128 stands for zero in the data rows.
Here are some numbered points:
[144 125  81 120 186  46 113  23 169 105 114 113 171 145  69 122  13  78  67  89 153  99 146  87 149 149 151 123  20  45 121 160  64 140 121 149 145 134 149 168 159 161  79 127  27 144  73 215  93 112 225 133 106 138  74 153 109 130 168  75 116 146 139 170] 0
[153  77 109  61 105 180 133  97  93 156 140  55 102 131 126 147 105 135 122 131 126 171  89 116 147 145 174 125 137 132 118 103 159 126 110  89 125 144 151 122 135 142 135 149 112 131 158 113  80  84 130 162  81 123  68 111 104 107  97 108 121 133 154 173] 1
[125 117 125  97 157 100 143 105 110 109 137 134 185 150  81  99  77 115 103 137 124 113 108 104 142 130 118 139 108 102 135 138  94 125 133 155 138 130 164 175 158 135  87 118 115 158 110 200 115 140 156  96  90 112 151 137 111 118 144 135 109 128 143 170] 2
[101 127 130 125 211 112 126  73 150 118 144 187 152 161 167 134 104 166 127 152 147 146  97 156 171 121 133 135 160 125  82 141 106 102 152  95 108  63 135 136 151 147  97 174 149 105 163 154 192 111  55 140 150 156 137 110 108 113 115 135 145 100 122  74] 3
[131 160  94 142  82 155  99  99 155 160 116  96 123 118 113 132 164 114 121 124  44 134 143  90 108 103 102  82 126 147 104  92 186 207  90 141 164 160 137 121  46 136 149 113 132 134  80  86 146  87 116 143 110 124  99  96  97 212 148 124  56 117  75 137] 4
[125  80  93 122 133 130  80 130 170 118 149 126 140 145 111  90  80  61  93 112  70  47 146  80 152 103 165  86  98 160 129 140  83  93 119 128 158 107 176  68 120 126 121 191  99  53 129 120 182 112 112 164 124 101  81 141  96 147 153  65 177 105 125  77] 5
[ 91 109 137 156 148  96 142 141 118 118 127 163 150 134 158 105 118 141 103 109 150 126 118 154 154 148 133 122 121 148 166 116 110 120 166 157 122  64 133 110 107 172 121 161 149  99 149  97 154 146 117  88 118 170 130 149 149 129 160 116 162 148 111  98] 6
[108 137 123  73  80 196 113 164 127 171 145 176 108 115 153 155 237 160 148  95  70 158  93 145  87 105  91  94 148 189 130 113 215 192 110 119 112 122 103  82  75  91 190 178 189 149 167 102 122 124  58 152 140 124 133 104 167 183 103 127  79 119  73 101] 7
[120 164 135 103  76 190 104 151 119 176 126 180  76 154 159 137 202 169 178 158  77 163 131 237 117 121  79  88 169 197 113  91 137 127 164 115 148  90 103 100  53  71 175 222 216  60 151  69 112 158  61 144 132 149 113  88 187 162 147 172  92 148  88 153] 8
[144 150  97 146  65 123 159 131 119 165 126 114 191 110  80  99 150 125 131 104  77  77 133 125  99 127 123  94 131 150  73 116 149 147 142  90  90 162 107 127  69 104 112 147 137 130 155 155 110 172 113  88 140 119  54 105 119 148 120 114  75 157 165 148] 9
[157 115  98 126 200  70 108  50 174  70 127  76 186 159  40 110  28  91  35 142 143 126 187  87 171 155 177  99 125  84 140 166 116 120 130 119 158 144 117 130 144 129  46  94   0 160 113 236 124 171 255 100  74 105 100 121 157  89 135  73 144 159 145 151] 10
[ 99 174 136 128 122  90 139 172 118 116 101 207  97  99 123  96 131 134 149 136  76 112  96 181 118 165  81 138 167 142 116 101 154 107 149 131 149 136 110 117 127 127 184 122 194 143 169 103 132 143  50 119 139 117 148 126 186 130 212 179  95 172 115  71] 11
[123 130  84 124 142  76 134 134 166 108 130 113  82 127  73 100  95 135  82 103 147 142 134  93 168 147 174 151  93 142 107 163 134 105  98 150 165 136 179 167 124 144 106 152  84 145 143 156 127 189 122  96  77 106  89 122 103  91 159 108 149 137 148 171] 12
[133 141 116 130  87 156 135 164 132 182 179 130  81 159 139 145 190 161 188 136  73 171  56 180  90 169 101 148 159 163 121  98 150 109 114 114 125 131 138 102 123 112 153 131 246 127 193  65 150 145  71 140 142 110 134 168 115 130 138 151 122 148 130 101] 13
[ 98 108 180 179 200  59 117 161 129  76  64 199 132 148 169  87  27 117 142  95 232  66 118 193 198  93 162 178  91 143 138 119   0  90 168 109  92  33 156  97 239 174 127 185 171  28 165 166 159 152 129  88 190 149 186 131  98  52 148 181 243 114 191  74] 14
[132 121 144 173 176  55 129 162  97  72 114 121 162 147 131 125  19  99 110 172 203  67 116 142 163 128 175 208 121 111 142 152  43  88 177 117 144  71 156  91 196 124 107 129  93  65 148 168 137 133 164 122 181 124 211 152 132 114  96  81 187  97 173  98] 15
[145 126 108 162 124 137 118 133 146 158  86 149 182 150 141  91 112 172 146 148 103  64  98 167 149 121 173  94 104 177 135  85  95  85 136 136 146  71 139 115 105 148 125 211 151  57 158 111 188 118 102 159 158  98 130 173 173 188 161 109 166 146 150 114] 16
[127 118 130 147 188  88 130  80 151 106 109 116 153 137 171 107  57 116  76 151 162 122 138 115 152 111 159 115 141  82 114 165  83 134 147 108 113 136 105 148 192 164  73 136  93 151  98 138 128 136 193 148 105 113 121 153  85 122 146  94 146 123 102 135] 17
[159 115 136 108 181  90 130 137 125 107 107  97 166 138 108  88  15  84 132 118 180 110 105 134 173 141 190 135  18 109 135 153  56 112 129 149 178 127 170 151 211 177  76 118  94 112 124 181 121 140 198 143 195 134 100 158 128 129 115 120 188 102 145 159] 18
[ 99  44 193 174 241  34 190 114 159  56 104 191 129 193 234 162  67 128  90 114 255  90  52 182 160 117 194 239 177 130 145 134   0  78 237 123 106  81 213 114 255 206 102 183  95  34 176 134 162 193  71 152 202 152 252 172 101 130  79 151 251 119 152  48] 19
[122 118 171  98  95 179  99 133 103 189 131  81 209 139 161 142 162 137  77 166 122 162 170  99  85 135  71  63 137  59 121 118 144 189  67 103 115 144  52 137 117  82 129  74 158 165  77 123 137 130 166 139 148 113 108 121 151 177 106  82  81 123 125 163] 20
[127  68 170 126 178  90 136 137 153 115 121 108 147 143 141 133  82 146  95  87 190 171 129 123 121 116 128 162 125 122 119 147  80  62 136  92 113 140 183 137 173 155 131 155  78 118 155 116 106 145 117 101 123 149 150  98 111  96  74 165 160 138 143 117] 21
[140 127 105 105 123 118 158 104 126 138 140 122  82 167 119 134 170 134 135 123 147 161  53 160 156 132 110 164 142 155 124 111 142 100 103 133  97 119 139 121 136 103 160 133 122 115 178  87 104 135  88 128 100 133  92 146 108 102 126 148 162 131 121  85] 22
[171 138 109 123 111 117 164 110 182 106 120 123  58 133 174 103 116 119 143 189 169 160  87 152 107 134 147 157 179 130 121 129  90  82 132 146 123 109 112  99 173 164 123 162 118 116 161 115 129 118  92 106 119 105 171 120 116  54 104  87 152 142 118 134] 23
[202 159 111  89  96 165 171 133 141 172 142 108 108 139 196 147 184 164 152 127 104 112  89 130 100 117 154 140 103 155 101 127 169 140 116 135 109 150 149 169 149 155 145 136 146 152 109  97  89  83 119 120 145 134 129 147 123 119 107 132 105 109  97 175] 24
[161 133 153 140 222  41 176 104 131  90 130 100 104 139 150 108  65 132  82 146 218 124 114 143 157 125 161 220 156  88 149 176  30 111 167 164 128 130 130 142 230 187 103 127  89 106 160 167 121 181 198  80 149 145 169 124 111 104  96 122 196 138 144 111] 25
[128 125 110 158 249  31 182  67 107  42 120 120 152 146 107 115   0  72  86 129 193  91 151  83 193 177 184 164 102  50 158 199  38  86 201 170 101  90 147  89 221 151  27 110  45 139 134 255 140 121 223 127 154 140 153 141  77  95 123  83 221 101 175 159] 26
[158 128 138  54  83 121  94 144 118 199 152 139 125 116 110 153 234 112 194 171 102 124 122 140  99  94  98 153 119 154  61  81 175 137 106 154  96 146 125 213  92 120 151 127 148 149 137 109 100 139 119 117  98  81 122 134 170 147 132 107 117 149 106 136] 27
[165 154 156 107 206  72 173 129 135 105 143 108 118 152 132 145  84 109 167 152 194 157  84 160 104 126 122 232 140  65 121  97 143 124 154 125 152 124 123 177 225 157 128  94 107 165 100 172  89 171 139  85  81 171 171 116  96 138 130 155 120 112 131 137] 28
[116 202 120 173  84 185 122 143 122 182 144 160 101 141 129 169 237 169 214 175  79 219 107 190  84 128  94 152 139 139  96  97 156 177 124 142 129 132 103 133  44 117 147 121 156 145 145 108 157 105  94 103 113 125 155 144  99 138  84 157 149 173 125  90] 29
[ 91 116 185 157 155  69 106 164 119 134  77 148 115 104 205 148 111 169 103 143 197 123 117 173 132  91 157 171 127 101 141 173  70  12 119  90 113 117 123 131 251 147 108 124 144 152 169 147 143 173 116 187 214 191 215 168 135  88  83 181 164  99 158 125] 30
[162 163 143 157  73 112 155 194 140 160 101 149  97 116  97 107 162 146 178 166 122 128 161 176 103  97  89 167 194 222  85 127 145 184 134 110 122 131 104 120 122 120 177 100 202  80 119 122 122 145  62 122 164  95 129 127 167 173 163 163 124 119 101  84] 31
[133 139 116 166  84 203 104 145  97 166 138 156 149 134 130 162 169 170 171 141  84 122 110 134  72 124  82 111 145 132 131 112 187 158 121  98 109 146 113 112  80 108 138 154 149 136 124  82 170 122 106 157 180 138 137 105 144 160 134 131  87 122 139 117] 32
[149 164 157  85 146  73 127 150  72 123 126  58 115 108  66 176 147 117 114 182 144 178 176  82  71 107  95 147 115  36  90  93 159 155 136 139 129 177  38 175 156  95 185  43  86 231  69 184  93 134 214  52  48 149 161 130 119 123  90 104  45 139 142 216] 33
[143 137 152  67 125 100 189 133 121 144 108  99 109 151 176 191 148 148 146 173 201 145  98 152 130 121 160 192 178 100 121 110  85 123 157 109 104 125 107 134 192 146 133 144 116 162 157 150 115 126 143 130 140 167 217 130 127 126  45 161 108 100 159 145] 34
[102 107 154  99  99 154 134 164 104 165 150 133 124  89 123 156 166 165 133 131  84 129  90 130 105 154 104 117 114 174 129 104 136 161 110  89  96 144 101  88  87  90 132  98 172 178 141  98 103 153  86 116 110 114  82 160 132 116 106 140  83 114 130 124] 35
[150 104 157 125 224 123 171  88 136  44 111 109 129 131 153 122  42 130 115 137 171  91 138 137 154 143 177 142 141 157 181 153  71 102 155 123 124  57 176  95 174 160 131 145  84  82 154 171 191 167 170 121 116 159 147 153 119 127 142  79 186 109 139  42] 36
[185 159 100 150 122 140 149 112 141  93 147  88  96 125 145 159  66 109 120 158 152 148  93 128 183 139 120 122 141 136 150  86 133 122 145 123 111 116 129 166 123 146 154 117 100 139 152  81  88 127 143 117 116 157 139 133 157  87  99 141 166 111 111  96] 37
[124 130 102 111 194  55  81 104 102 124 123 127 149 145 142 168 103 147 112  97 169  86 116 113 140 123 126  97 131 101  82 116 124  94 161 145 134 117 118 156 135 146  76 104  59 145 105 172 112 116 176 123 135 195 152 126 123  94  69 109 142 164 148 177] 38
[132 134  80 129 178 101 108 122  83 111  96  83 186 113  97 125  69  97  58 124 176 130 106 103 179 131 166 109 108  99 148 174  62 121 148 131 174 160 126 150 148 179 112 134  95 147 121 198 114 204 189 121  69 125 125 140 152 150  99  83 145  97  88 141] 39
[119 162 127 113 114 147 114 115  84 116 160  88 144 154  75 115  93  79  93 125 125  94 168  85 129 135 135 103  57 105 136 148 144 183 104 158 108 141 120 101  88  98 138 131 100 124  96 185 139 100 205 144 120 100 137 115 135 166 103  91 118 128 154 151] 40
[ 89 148 106 214  96 146 190 142 167 118  60  96 160 137 101 109 105  91 161  95  90  81 166 122 134 130 108  85 104 151 113 116  96 128 138 134 137 133 162  57  45 130 151 134 149 107  98 108 121  91  95 119 141 135  93 107 171 150 184 151 112 156 144  83] 41
[166  99  89 148 144 126 122  80 154 150 132 144 149 155  91 114 134 156 118 152 102  95 138 119 111 121 141 140 121 144 145 144 102 114 166 115 160 111 148 117 123 136  77 167 120  99 147 129  99 122 110 135 143 127 159  98 101 148 130 112 142 109 124  91] 42
[101 107 103  97 171 139 121 118 120 155  88 168 145  98 109 181 141 117 118  74 122 117  45  55 140 173 114 104 115  77 184 149 112 163 159 132 134  80 101 121 178 106  86 173 122 129 131 143 108 161 173 157 139 111 128  97 135 120 121 110 131 165 147 102] 43
[107  80  80 153 110 151  92  91 127 134 142 109 159 107 106  98 121 103 126 121  76 123 157  55 159 146 123  84  92 121 111 145 129 164 126 125 116 120 106 119 101 110 134 127 126 100  92 160 124  68 154 118 116 120 109  92 102 133 137 111 109 128  99 158] 44
[127 117 147 182 213  80 156  93 106  76 133 103 175 117  87  82  49  98 117 120 215 100 142 134 153  96 140 205 123  79 192 176  53  94 158 127 135 163 204 103 208 153 104 122  76 120 126 185  97 158 161  78 148 121 141 173 139  65 123  69 176  98 162 149] 45
[120 181 143 127  86 176 123 140 143 148 144 124 140  97 119 134 172  77 140 106  67 192 115 120  84 130  90 133  91 123  79 129 187 147  89 137 148 169 146 106  71 111 134  76 161 179  99 115 100 144 147 141  88 112 100 109 121 159 119 159  81 167 157 168] 46
[112 161 134  51   0 212 124 216 106 230 173 139  54  98 120 152 255 160 201 134  52 195  91 142  80 123  69  65 191 195  71  45 255 159  93 104 122 159 111 164  11  57 215  95 214 147 160   0 114 134  65 105 104  79 115 127 149 174 142 165  87 175  67 126] 47
[143 129 153 155 178 105  99 120 134  66 110 197 119 151 154  95  81 134 111 132 166 117 123 148 119 162 101 132 131 116 148 142 106 116 150 174 119 118 152 111 128 143  99 129 118  85 150 170 152 129 109 130 158 125 179 144 163 147 117 116 158 120  77 104] 48
[157  83 124 146  92 166  94 169 152 157 119 135 113 147 170 152 133 167 120 118  66 106 113 159 143 150 101 112 171 171 137 113 139 100 110 158 103  80 149 127  95 132 184 137 178 101 141  81 125 137  74 120 167 132 131 102 178 157 131 186 108  96  91 122] 49
[131 149 102 117  58 163 140  98 145 104 172  89  95 161 111 159 117 101 103 127  69 146 131  99 135 130 140  86 109 102  87 147 167 120  94 112 183 132  73  77  88  94 119 141  63  99 109 121 129 108 119 118  72 138  89  88 131 108 148  80 128 148 121 144] 50
[130 134 157 128  75 137 128 146 130 144 162 169 113 137 150 163 169 160 140 156 127 137 114 133  93 107 100 133 107 176 103  79 139 128 130 135  73 135 128 121  93 143 148 109 177 133 137  96 113 127  90 105 156 114 135 159 161 129 146 130 107  89 124 159] 51
[ 87 152 140 178 156 119 121 119 112 140  48 169 157  80 171 114  96  92 132 116 146 126 144 158 124 116 154 104 110 138 143 172  78  80 142 135 137 112 140 111 171 162  97 105 153 111 145 168 183 157 113 185 211 170 217 153 130 145 153 140 152 100 152 121] 52
[175  86 132 140 101 206 126 109 134 139 116 154 168 142 115  85  98 113 154 154  33 137 116 149 156 153 162 103  65 190 124 102 129 163 106 173 165  68 171  88  76 136 162 180 174  62 147  80 140  94  86 105 175  79  57 135 162 145 155 115 136 122 137  81] 53
[ 60 157 133 128  23 154  87 183 143 213  47 167  72  55 216 130 245 130 201 122  77 115 179 150 140  84 119  51 204 186 116 149 198  96  97 130 166 100 139 113 166  98 186 128 185 124 161  90 128 150  12 198 145  78 160 141 153 158 162 203  73  82 149 144] 54
[126 133 112 134  67 205 119 153 101 213 113 130  83 100 147 172 186 194 195 170 113 140 124 217  48  87  47 109 141 160 133  80 168 119 128  84  83 148 122 176 105 110 204  93 173 184 120  65 148  65  24 150 138 169 139 192 173 136 139 171  44 141 116 119] 55
[128 140 136 100  63 145  57 125 100 157 182 143  68 135 157 162 171 137 168 125 113 136 148 184 118 153 133  75 162 164 120 120 145 113 148 101 134 147  98 125  84 119 182 128 179 113 140  22 120 110 104 121 110 104 107 135 137 121 141 150 167 121 105 137] 56
[ 77  80 136 113  65 163 113 117 125 123 161 125 128 109 116 140 170 156 218 143 108 161  99  73  70  96  87 119 141 164 115 155 136 148 110  79 112 183 118 168 109 127 157 114 153 166 148  98 106 104 120 120  98 139  85  81  89 122 114 122  93 100 105 148] 57
[120 137 115  62  94 125 122 126 146 149 156 121  55 122  95 154 172 160 154 141  78 165 153 146 161 135 125  81 217 169  80  88 192 140 138 105 174 108 103 172 109  69 186 157 160 141 166  53 144 132  88  81  32 123 147 103 116 126 149 185 104 159  89 141] 58
[149 149 132 108 125 141 131 188 105 166 147 142 106 115 117 184 224 156 152 174 101 198 109 163  84 100  61 145 104  84 102  72 174 156  88 105  85 209  58 210 118 140 154  91 154 244  93 133 100 113 119  67 132 146 137 141 122 142 120 177  74 145 119 180] 59
[ 98 131 129 154 131  95 148 156 169 132 129 171 106 159  97 170 146 110 125 150 146  73 109 138 120 178 107 183 129 127 123 137 133  89 130 129 150 127 149 135 179 131 118  90 142 121 136 170 130 111 102 138 160 136 139 163 139 142 121 146 197 100  83  71] 60
[134 147 113 134 180  69 148 106 161 101 151 134 164 137  98 129  73 147  81  93 160  85 112 110 132 120 169 154 109 111 123 179  86  92 135 142 151 135 158 165 167 157 106 138 130 109 148 154 125 144 202 127 165 137  90 158  93 153 118 116 131 119 157 161] 61
[ 91 110 121 154 180  63 114  80 153  63 123 140 107 101  83  60 108 101 104  99 183 119 203 104 135 173 159 131 126  50 128 152 137 104 127 152 120 127 164 131 136 110  47  95  71 148  73 208 139  68 189 139  82  77 162 122 106  78 110 141 143 151 113 114] 62
[145 135 127 138 101 116 113  92 116 143 185  96 109 146 136 145 156 165 109  71  93 105 175  79 183 105 130  91 137 164 158 116 142 142 107 136 139 120 144  79 101 102 152 154 118  86 157  99 132 133 135 127  96  99 141  71 137 125 130 122 148 156 114 124] 63
[123 104 131 127 185  72 163 174 158 135  99 146 141 118 141 114 136 147 113 146 178  80 112 161 110 166 147 197 151 115 143 160  69  45 170 108  85 150 130 141 147 146 105 106 156 104 113 153 149 102 128 112 170 134 187 157 131 118 140 152 124  85 128 129] 64
[101 155 117 138 142 135 101 142 119 135 101 134 122  94 141 146 140 139 123 138  91  95 169 118 132 108 154 144 160  87 131 102 156 126 104 136 154 148 105  99  90 117 133 133 138 143 128  96 119 140 109 142 116 133 139 149 153  96 120 148  76 138  91 121] 65
[134 121 144 153 112 165 146 159 126 170 105 119 159 128 156 144 129 165 141 177 121 137 102 221 120  98 112 156 130  63 115 110  92 176 178 175  98 162 114 141 139 118 142 178 168 135 133 166 223  89  97 162 149 146 136  93 188 139 132 138  88 122 161 104] 66
[ 93  97 143 167  90 181 115 161  99 156 127 127 118 114 154 142 175 144 151 141 104 140 169 151 104  95 154  86 134 112 130  75 151 155 121 164 106  97 100 125 116 131 159 114 123 137 109 122 125 103 126 141 135  83 160 136 156 137 147 139 125 126 137 116] 67
Which two points above are nearest to each new point, looking only along the 2 directions in which the numbered points spread most? Their numbers follow each, nearest first.
[157 153 121  98  77 178 140 197  87 131 136 118  90 114 142 137 191 187 196 158 110 184 117 172  64 136 142 166 150 173 149  98 164  97 100 109 113 151 102 125 141 137 179 133 194 170 158  78 134  90 106 160 139 107 136 130 116 122 119 123 110 129 102 156] 56 32
[170  81 189 161 240  54 193  82 128  40 131  91 125 187 158  77   0 114  87  81 204 102 148  86 201 155 255 189 129  99 149 174   0 137 195 117 100 122 110 122 243 178  62 164  31  80 132 207  94 176 224 124 110 138 134 130  96  91  87  46 239 124 128  87] 26 45
[119 117 124 148 113 158 103 121 115 120 142 139 165 108  88  92 144 111 154 142  74 104 145  99  93 116  96  85  83  93  99 100 177 168 107 146 101 161 103 108  49 117 125 108 151 169 110 140 116 123 152 142 158 135  80 106 143 138 132  98  83 112 116 141] 20 50
[106 145 136 125 126 121 133 144 109 133 142 144 119  96 146 145 145 143 144 157 122 148  97 153 117 116 144 133 126 121 127 104 120 128 106 149 140  98  98 128 116 121 141 118 159 169 156 114 140 129 114 138 119 110 151 119 137 119 114 152  88 115 157 149] 41 65
[120  82 137 135 122 157 103 133 134 126 160 161 127 141 131 116 123 159 167 121 148  96 130 173 139 133 132 150 130 192 151 119 117  82 144 105 129  94 154 141 122 156 140 167 194  49 159 110 152 130  76 138 191 138 101 162 142 142 143 179 172 132 126  74] 16 3
[118 172 168 144 157 157 160 140 137 147 138 121 124 128  97 125 129  91 100 134  47 128 108 138 109 140 143 144 121  90 158 124 130 197 130  81 147 180 114 127 162 119 123 130 113 162 148 173  79 190 107 132 149 106  81 158 122 124 154 125 100 128 163 150] 1 63
[154 137 103 133 198  54 138 118 123  58 140 106 120 102 109 135  53 105  95 114 162  77 146 130 165  84 166 166  84 100 149 140  45 108 119 148 148 128 111 131 219 153  97  98  84 146  97 203 160 122 190 156 147 135 152 163 143 139 114 143 200 111 174 142] 18 45
[133 149 129  98 161  83 123 129 123  99 150  99 105 122 112 137 144 151 144 117 152 132 134 124 122 109 145 141 123 104 132 117 163 120 141 104 113 139 136 166 139 116 145 108  83 151 113 151  99 135 153 102  93 171 176 146  87  95 120 108 128 150 128 146] 43 12
[ 96 132 127 121  90 176 139 106 122  93  64 110 141 175 121 108 139  80 133 131  44 111 223 103 129 165 123 107 141 111 143 115 126 205 109  99 142 116 128  81  20 139 102 156 131  93  49 126 112 135 175 148  81 110 111 128 177 123  97  82  89 169 133 122] 50 44
[136 134 120 152 115 127 194 103 119 135 142 105  80 156 212 160  91 171 119  99 206 126 134 178 182 169 183 137 177 194 191 121 137 146 170 128 128  90 173 127 204 121  97 175 127  71 129  86 116 129  79  98  80 146 144 113 103 129 164 156 185 103 128  72] 3 6
[150 183 139 106  46 149 134 139 122 132 120 131  61 126 184 122 169 136 163 135  90 125  73 177 123  96 149  90 141 109 124 123 151 116  83 157 148 121 109 170 123 140 129 137 185 146 171  84 121 163 130 149 133 153 101 186  76 164 144 147 138  90  58 148] 51 53
[153 163 142  59  50 153 140 178  92 186 158 184  56  53 111 229 239 151 215 195  66 237  82 137  80 129   6 160 175  89  98  36 232 153  96 119 111 164  65 241  98  74 174  54 146 222 115  95  85  94  76 149 158 169 144  98 162 131 149 192  46 137 124 175] 7 58
[ 80 154 115 168  94 148 107  85 109 112 142 115 166 118  86 122 110  94 115  86  64 116 192  73 147 115 128 107  56 110 115 146 177 139 115 190 172 129 123 128  48  79 136 123  94 111 114 150 128 132 143 154 147 131  90 122 116 184 166 115 164 124 127 122] 44 50
[146 135 119  93  73 202  73 111 112 174 103  86 151 134 120  96 127 132  80 160  72 106 159 120 137 113 143  57  93 150 137 167 153 137  78 111 144 107 108  97  68 120 137 154 146  73 114 122 161 119 165 130 157  99  62 147 153 151 164  91 107 128  95 137] 9 1
[150 132  88 151 169 117 132 109 162 153 122 117 162 177 131 105  94  99  86 106 117 103 142 150 172 133 136 119 132 135 112 157 119 150  95 133 118  80 153 125 118 164 127 151  95  71 106 138 116  81 144 130 153 100  81 118 147 135 140 138 166 108  97  83] 5 43
[143  69 119 115 141 139  88  73 135  77 138  80 195 139 116 132  93 153 104 136 171 123 144  86 137  87 138 133 119 114 164 138 106  94 114 136 150 145 132 109 157 135  64 115  75 124 111 155 131 108 168 160 139 156 129 104  76 145 108  67  52  99 156 169] 2 12
[ 97 122 107 105 131 128  89  92 129 123  95  74 141  93 119 139 118 123  77 133 129 110 212  59 146 109 198  70 112  68 133 125 122  97 108 108 151 148  91  89 167  99  90 100  54 144  93 178 128 118 210 173  73 120 169  90 164  81 101  86  93 147 147 151] 40 2
[ 77 165 107  94 194  56  95 133 132  73 143  78 145 100   6 125  84 115 160 152 209 186 152  76  92 162  65 158 111 104 138  88 113  82 108 128 193 187 122 255 161  77 141  20 104 255 120 190  75 190 174  72  60 147 133 140 105  57 105 119  60 159 167 243] 40 33
[121 132 143 131  80 167 147 130 119 179 152 136 128 142 134 105 155 150 164 126  68 117 106 151 100 118 101 111 132 173 104  85 151 151 108 134  70 137 154  98  88 104 173 152 186 108 151  84 137  94  76 122 140 102 126 129 149 171 144 142 133 140 126 107] 56 32
[146 168 155 129 180 133 105 143 103 108 143 101 104 131 126 108 137 161 159 156  85 165  82 142  58 168 101 116 178  87 139  72 125 143 126 144 134 177 115 156  95 113 140 107  96 182  94 122  64 173 149  80 130 189 185 126 108 108  97 129  95 147  90 166] 1 63
[116 131  94 105 117 131 115 115 130 155 138 135 135 147 113 100 127 124 112  93 103  89 104 113 175 108 125  92 126 179 152 138 156 145 150 146 144  95 174  87  45 120 106 178 108  37 119 125 165 123 150 102 150 111 100  96 147 137 147  71 197 137 140 102] 37 42
[165 113 142 123 199  65 149 121 117  81 148 148 106 150 121 118  71 174 145 130 172 131 186 148 166  73 181 149 124 144 110 116 123 137 121 154 131 124  82 163 183 147 123 191  50 121 170 195 121 134  88 115  80 139 159 123 132 130 124 138 166 145 155 149] 28 21
[117 134 140 115 113 112 125 135 119  86 143 121 143 124  75 105 108 113 155 131 107 126 125 106 145 129  86  81  99 132 142 150 178 156 118 180 149 124 103 142  81 125 140 135 119 127 110 139 141 136 126  94 107 121 109 131 138 126 132 126 128 156 119 105] 1 63
[156 134  99 130  87 189 115  96 138  96 172 115  99 152 123 134 128 105 171  93  93 108 159  78 117  97 114  97 122 145 103 125 128 132 105 145 118 151 118 112 126 140 187 116 138 107  81 113 152  66  65 158 133 109  87  83 120 146 123  65  93 128 114 151] 9 63
[155  95 133 186 158  67 159 150 114  55 130 132  83 111 237 169 133 141 103 129 238  79  80 137 134 154 171 186 147 144 137 102  39  86 204 154 136  82  82 135 174 184 137 150 135  70 142 111 124 144 114 104 185 159 223 131 157  77 121 120 192  96 120  65] 30 52
[141  79 131 141 175 123 177  85 156 126 104 132 115 123 191 140 103 160  70 119 161 113 136 137 141 146 223 205  59 134 147 148  52 142 138 118 119  95 203  65 189 177  59 193  98 100 113 158 188 109 142 167 151 126 133 162 124 123 121 122 194 117  87 123] 36 21
[101  96 158 159  86 164 139 177 142 152 114 141 109 117 123 145 157 172 156 183 116 129 118 182  93 140 101 198 165 177 142 154 110 147 125  89 105 122 143 131 179 152 159 102 206 136 146  93 142 162  42 181 181 144  82 148 141 127 153 158 155 146 136  87] 11 49
[146 120 148 122 113  98 131 134 117 133 120 104 150 128  96 145 112 120 145 128 198 137 189  82 128 125  86 175 122 117 124 133 135 111 175 116 129 118 120 160 149 115 160  86 125 136  92 102 113  72 131 136 125  98 105 105  98 116 107 133 109 151 185 141] 43 1
[112 170 145 201 255 120 160  78 169   1 157 153 184 128 132 140   0 126  82  81 204 101 130  86 158 130 184 190 149  76 117 238   0  99 109 231  71  93 156 142 139 136   0  95  26  81 102 218 168 163 229 120 190 192 178 128  45 117  71 128 210  68 156 133] 26 45
[153  89 135 162 130 191  85 107 113 165 104 167 197 118 146 141 113  99 131 153 140 118  82 110  98 143 105 124 123  67 139 136 120  85 150 117 147  96 131 130 144 139 109 144 154 114 130 160 172  79 139 189 193 148 137 126 114 147 113 115  62 138 174 146] 37 42
[113 131 135 144  83 144 100 109 166 148 139 103 158 117 135  99 139 131 124 121  56 101 166 110 115  88 152  90 125 122 108 144 125 100 104 144 174 123 171  75 134 125 131 115 150 129 125 129 146 138 117 154 106 130 135 105 123 147 123  66 120 101 147 132] 63 65
[ 75 211  83 137  85 173  95 178 118 177  93 164 155 106 106 144 198 107 165 159  85 166 110 152 113  76  97  82 147 158  78  98 187 150 135 170 120 116 112 105  95 111 164  95 189 144 159  78 124  99  78 140 174  87 119 145 139 160 155 156 108 128 119 110] 29 32
[109  79  94 122  97 150 159 133  82 180 173 157  96 111 144 142 166  83 130 199 157 111  81  69 121 133 116 166 208 132 102  78 144  78 124  95 131 116 128 168 143 114 154 150 196 145 127 126 123 144 105 131 108 118 180 109 141  85 127 153 121 133 139 138] 53 22
[106  94 128 142  86 196  93 137  79 113 148 129 171 153  75 127 176 111 164 143  97 132 166  90 102 135 106  98 104 115 117 114 180 164 116 141 157 110  82  61  67  98 170 105 172 166 126  65 138 158 126 129 180 158 103 114 122 185 172 107  73  92 119 114] 57 27
[137 168  96 161  96 159 122 138 145 150 137 166 114 124 122 127 145 124 161 145  95 140 152 137  85 113  89 141  96 149 107 110 154 164 106 152 152 129  84 148  95 107 151 137 163 118 125 100 133 128  82 108  85 109 131 115 171 152 171  89  58 146 114 112] 35 57
[126 154 137 124 166 101 169 154 133  82 131 158 129 108 124 151 126 155 100 116 133 126 172 108 142 159 141 163 162 119 142  92 126 138 146 164  97  99 116 145 126 113 100 123 102 108 127 160 131 153 125 108 117 155 167 152 120 122 179 151 145 141  85  67] 42 37
[ 93 121 100 172  65 150  95 143 168 141  88 134 108 147 143 101 164 129 118 119  45  82 189 134 108 112 126  45 122 169 121 105 129 115 119 129 132  83 151  99  57 118 113 129 146  76 105 121 197  89  74 135 171  91 107 119 170 208 179 136 136  90 134 110] 51 53
[124 180  71  96  75 169 116 112 123 153 148 118 128 162  70 109 125 125 149  87  61 100 139  90 134 137 106  63 110 142 129 155 195 156  73 154 116 150  95 109  26  66 126 140 116  91 151  80 175 104 126 151  79 114  94 115 109 169 139  83  97 132  97 138] 46 4
[129 135 134 153 106 146 131  89 158 146  98  95 167 129 118 104 165 153  55 111 100 108 146  83 138 131 137  69  95 123 117 154 156 136 107 124 169 150 152 132  76 121 111 134 141 142  71 122 141 118 171 143 121 108 125 111 102 124 127  74  90 109 115 119] 44 50
